Rotation paths and how fast each direction turns (degrees each step)
Each turn is a multiple of 5 degrees from 10 to 175, or 0.
Each row of a path follows its step; steps can be skipped.
path 1
step 0: -17,-2,30,20,49,-19,15,-30,20,-19,-10,3,19,-28,-19,16,31,3,-10,-22,-5,1,22,35,9,-5,-11,-17,17,43,-35,11,-12,-11,-18,4,23,22,-18,10,25,17,4,-4,33,9,-1,-3,-4,-11,9,-3,4,5,42,26,41,-1,2
step 1: -45,-22,29,29,21,-30,30,-4,27,-23,-21,32,13,-22,1,-16,-5,-11,12,4,14,-17,-3,17,19,-6,7,-6,-6,22,8,-27,-42,5,-6,-2,-11,29,-21,-26,13,-8,-29,-20,18,1,0,-3,23,-6,5,-47,-9,32,27,19,9,28,0
step 3: 14,2,-18,-26,10,-17,-4,-7,18,-25,-41,-4,19,14,-15,-10,-13,8,0,-10,15,-6,5,49,11,2,10,-61,-11,9,-6,-19,-8,-4,46,-12,19,-17,-29,26,-2,-42,-8,6,29,-29,-25,2,-6,-8,-19,3,2,-37,15,26,11,-8,2
step 7: -5,-28,7,-18,48,0,-1,1,-10,-46,20,8,16,4,-26,-22,3,-12,19,23,40,-5,26,2,16,12,19,2,44,11,-10,-4,14,9,3,-7,7,26,-12,-12,18,-8,-2,8,19,-31,-7,-12,22,-21,4,-15,32,-55,-13,-18,37,4,-19
step 11: -6,-17,5,11,23,-28,22,-17,51,-36,0,5,13,-4,-11,10,4,-4,-15,-49,10,-7,-10,21,-6,25,-16,-9,11,44,-33,30,-12,-42,-3,14,22,13,-1,5,4,-33,10,-19,38,-11,-10,14,41,-14,-14,-4,-4,-22,-9,10,5,-11,12
step 13: 4,-16,37,7,30,3,-27,-2,-15,-17,-62,16,27,-13,-6,-14,-30,-16,4,-32,-1,-11,0,26,32,-21,8,-4,-12,-7,-14,-35,-26,-8,13,-1,6,20,-41,10,5,-1,-20,-26,1,-5,-3,18,27,12,35,-16,18,17,19,-22,15,6,-9
step 17: -16,-5,5,-8,6,13,-30,-24,31,-23,-17,32,6,47,-71,2,-2,1,16,-18,16,-6,16,31,-22,-5,32,-5,-4,12,21,-23,-23,14,-11,-23,21,15,-3,-1,3,24,36,4,39,-20,20,-9,19,15,6,11,2,6,-4,-6,18,2,-5
step 18: 1,-27,15,-24,38,-3,-8,-23,-3,-51,13,4,19,12,-41,21,-6,9,35,-29,-4,-22,8,22,8,-32,22,-19,3,11,10,4,22,-3,-18,10,14,34,22,-28,20,15,-16,10,15,-30,-13,-8,12,15,27,-34,12,-25,8,5,35,-3,-22
step 20: -39,-37,23,61,24,-32,18,1,20,-23,-34,4,38,-8,-29,-11,9,10,9,22,33,10,9,-12,9,-4,14,-11,4,5,1,-34,-16,-8,-5,-33,4,-30,-16,7,20,4,-21,10,34,15,-17,-4,-12,-20,-16,1,-6,2,3,-4,19,7,-22
-9,-7,-3,6,-1,-6,6,-1,1,-5,-2,-4,5,2,-4,-3,5,2,-2,-1,-5,1,7,-1,12,7,-12,7,1,7,-3,-7,7,-3,-6,8,6,-2,6,-2,-1,6,0,1,-3,4,-9,3,1,10,-8,-1,-2,8,-6,11,3,1,-1  35
-7,7,-5,7,8,5,3,4,2,0,9,-8,8,10,12,-2,3,4,-3,1,-1,0,-6,-1,4,6,5,-7,3,7,-2,-6,-2,-4,-1,-4,7,-7,3,12,-2,-1,5,2,-5,-6,4,4,0,-12,7,-1,7,4,1,2,6,-2,-2  90
-2,-4,3,-12,-8,5,-6,7,-1,-12,2,2,-2,4,-1,3,2,2,4,9,8,6,4,-2,-1,-7,-7,0,0,4,0,-7,5,-2,9,-1,-1,5,5,-1,-12,8,-1,10,-1,-1,11,9,3,-2,4,5,4,3,-2,2,4,-8,4  35
0,9,2,4,-8,3,13,-4,2,3,2,0,1,1,-7,-3,-2,-5,11,-2,3,6,-3,-3,-3,7,3,-2,5,0,10,-10,-12,0,-2,3,-1,2,-2,-9,-12,-1,0,9,5,-4,-2,-4,4,-7,-13,3,5,3,1,1,-3,3,-1  135
1,-4,-5,5,-2,-4,8,9,1,-2,-15,-1,1,1,0,8,0,1,0,-5,0,8,3,-4,-7,-4,-4,-7,6,-6,-1,1,6,-5,7,1,-3,-10,6,3,-3,9,4,-6,-6,-7,5,-13,-2,-2,-2,1,6,-3,4,-1,0,13,3  65
-2,-1,1,-4,2,1,-6,-13,8,3,2,5,5,2,8,-5,-9,-4,4,-4,-1,-5,-2,0,-18,1,-2,-2,7,0,6,5,10,-11,-1,1,6,3,4,7,-4,7,10,4,5,7,-1,2,-1,6,-3,0,0,2,-2,5,-4,4,4  60
-3,-4,8,8,-10,3,2,-2,4,6,2,0,1,-3,5,9,-3,4,-6,5,2,-3,-3,-11,-3,3,-3,6,-3,-4,1,0,-1,-2,10,1,-9,2,9,-3,5,-9,4,2,3,-3,5,8,3,3,1,-16,1,5,8,5,3,6,-7  100
path 2
step 2: -5,8,-24,-6,30,-10,-8,-23,-27,13,-5,-40,23,7,-31,-5,-5,-4,-2,15,20,19,2,60,32,0,52,-2,-22,-30,5,1,-15,-31,-2,10,-2,-2,-11,12,9,29,-24,-13,13,-9,8,3,-15,11,-24,55,-23,-24,33,18,14,-4,1
step 3: -25,13,-7,12,7,-31,-14,-47,1,-2,-8,-21,4,20,-52,-6,-1,23,5,23,-6,-16,7,53,5,43,39,15,15,22,-7,-4,-15,16,6,-7,9,20,0,9,24,40,10,-25,-5,-11,-21,10,-11,36,6,49,-17,-23,3,-10,5,27,1
step 4: -40,6,-16,-11,3,-11,-21,-38,-24,12,-28,0,9,19,-17,-18,-18,4,0,38,10,-39,-24,42,-14,32,27,5,4,12,3,-15,-35,-9,15,7,5,22,24,-1,32,-29,34,-28,12,-4,-42,0,18,11,6,16,23,11,6,14,-13,-2,40
step 10: -11,-12,-56,35,10,19,-4,-40,-10,32,-13,-6,-10,13,-26,-22,23,7,-19,29,0,-47,-24,15,-10,24,34,2,15,24,-13,-14,-13,-3,18,-11,-28,-25,38,9,14,-8,-2,-25,-25,9,-22,3,-7,4,10,8,41,-18,13,9,21,-8,6
step 12: -15,-14,-33,-26,23,-1,1,13,-63,12,-14,-51,-6,21,22,-11,-7,-34,-5,18,7,28,6,24,30,36,29,6,2,2,-14,2,-21,-14,5,-5,-14,-32,1,12,2,-43,1,15,6,-10,-10,-1,-58,-2,-13,0,-10,-7,19,7,15,-20,-2
step 13: -30,22,-19,-21,14,5,-4,-3,-17,-33,7,-31,-11,-4,-2,-17,-18,-17,20,19,-28,30,26,52,9,20,48,44,4,24,-21,21,-11,7,15,-30,-1,8,-17,11,2,3,-9,10,-6,-20,-16,13,-51,3,-25,10,-10,1,-14,-27,15,3,-29
step 14: -23,30,-31,-23,24,19,1,-35,-17,-3,0,-12,14,-1,-7,-27,-22,-12,28,-4,8,5,2,61,-7,-18,72,21,-27,7,12,8,-45,-2,12,-12,1,29,5,-17,26,16,6,-10,-7,0,14,-18,-22,9,-12,1,19,26,-7,10,-12,2,8
step 18: -10,-14,-23,-7,13,-2,7,2,-46,-18,-25,-24,-3,15,17,9,1,0,-5,49,-18,-17,38,45,58,41,10,-6,-10,31,-21,10,-35,-20,-3,-4,-2,35,4,33,12,-4,-21,-12,24,-22,1,-16,-20,8,4,29,-11,-2,9,-2,23,1,-17
step 21: -12,4,14,-11,9,-1,-55,-13,-19,13,-25,14,28,-18,-31,-35,-12,-8,15,7,-15,-6,-5,72,-16,8,31,11,28,-12,0,-27,-34,0,23,14,10,-3,0,-33,34,-1,24,-33,-3,17,-24,6,7,8,1,5,26,-19,-2,8,35,10,7
9,-2,-2,12,13,-6,3,-6,0,-10,0,-5,-7,5,0,3,5,7,-8,5,3,-6,0,-2,6,5,0,-4,-3,-8,-1,3,5,-1,3,2,-1,-3,0,6,-2,8,-1,-5,4,2,-4,-6,8,8,2,0,3,-3,8,-4,6,-13,-2  45
-10,-10,-4,9,-4,1,-2,-10,-6,-3,-6,-3,0,-1,-9,0,3,-2,0,0,-2,3,0,-3,-1,-5,-8,10,-5,-5,-9,-2,10,0,-5,-8,2,-3,4,-3,-7,2,7,-2,3,8,2,11,-7,-3,1,-9,1,6,1,0,1,-4,9  20
-5,0,6,-5,-7,3,4,-4,-10,1,-2,-2,-8,12,6,7,9,3,-1,-2,3,3,4,5,-2,-6,-2,-13,-7,-2,-7,5,2,6,8,6,-1,7,2,2,6,-7,11,-6,-4,1,0,-3,6,2,3,-6,-8,-1,-6,1,3,3,6  100
2,0,2,9,2,7,6,9,0,-9,6,6,0,-6,-2,-6,6,-2,3,-13,-2,-1,3,8,-1,2,-3,-4,3,-2,-5,4,5,3,6,-2,-6,7,-8,-7,6,2,2,7,-5,0,-1,-6,-2,-2,-3,4,4,13,10,8,-2,-4,9  45
6,-4,5,-6,9,1,-5,8,-2,-10,-1,-2,-3,0,1,5,-4,0,-2,-1,13,2,4,3,1,1,-1,6,-1,-5,-1,-2,-6,4,4,-1,4,3,5,9,2,0,2,9,-3,-9,3,6,-5,-12,1,-10,11,8,-5,-9,8,2,-1  55
